[[-29   6 -37 -28 -37]
 [-33   4 -38 -29 -35]
 [ 49  42  49  31 -29]
 [-30 -10 -38 -33 -29]
 [-18   7 -38 -22 -46]
 [ 28  29  -7 -29  14]
 [-19 -10  10  38 -56]]
|
[[ 49  42  49  31 -29]
 [ 28  29  -7 -29  14]
 [-18   7 -38 -22 -46]
 [-19 -10  10  38 -56]
 [-29   6 -37 -28 -37]
 [-30 -10 -38 -33 -29]
 [-33   4 -38 -29 -35]]

[[-47  69  -5  63  37 -29]
 [ 33 -36  11  28  52  -6]]
|
[[ 33 -36  11  28  52  -6]
 [-47  69  -5  63  37 -29]]

[[-14  24  27   7  17  11]
 [ -1  42  15  32  15  11]
 [-17  11  25   2  15   6]
 [-10 -51   7 -23   3  -9]]
|
[[ -1  42  15  32  15  11]
 [-10 -51   7 -23   3  -9]
 [-14  24  27   7  17  11]
 [-17  11  25   2  15   6]]

[[ 25 -36 -12  31  21 -45  28  20 -37  12 -21  19  39 -37]
 [-27  37   1 -29 -38  49 -32 -16  27   5  36  -6 -62  50]
 [ 32  31  49 -37 -34 -10 -30 -43  -6 -10 -15   3  44   2]]
|
[[ 32  31  49 -37 -34 -10 -30 -43  -6 -10 -15   3  44   2]
 [ 25 -36 -12  31  21 -45  28  20 -37  12 -21  19  39 -37]
 [-27  37   1 -29 -38  49 -32 -16  27   5  36  -6 -62  50]]

[[  8 -40  48 -33 -64  19  16  29 -48  37  27 -13 -46]
 [-41  16 -53  17  48 -18 -21 -24  20 -35 -20 -12  29]
 [  2  39  12  15  52   9  15  16  29  32  25   1  24]
 [-15  47 -43  21  64 -10   1 -28  44  -4 -22   0  34]]
|
[[  8 -40  48 -33 -64  19  16  29 -48  37  27 -13 -46]
 [  2  39  12  15  52   9  15  16  29  32  25   1  24]
 [-15  47 -43  21  64 -10   1 -28  44  -4 -22   0  34]
 [-41  16 -53  17  48 -18 -21 -24  20 -35 -20 -12  29]]

[[ 33  45  15   1  14 -20   0  18 -16 -18  -6   3  -3]
 [-11 -58  12  18   4 -20   1  -5   5  -1   9 -15   8]
 [ -6 -55  15  20   8 -25   0  -2   2  -5   9 -16   9]]
|
[[ 33  45  15   1  14 -20   0  18 -16 -18  -6   3  -3]
 [ -6 -55  15  20   8 -25   0  -2   2  -5   9 -16   9]
 [-11 -58  12  18   4 -20   1  -5   5  -1   9 -15   8]]
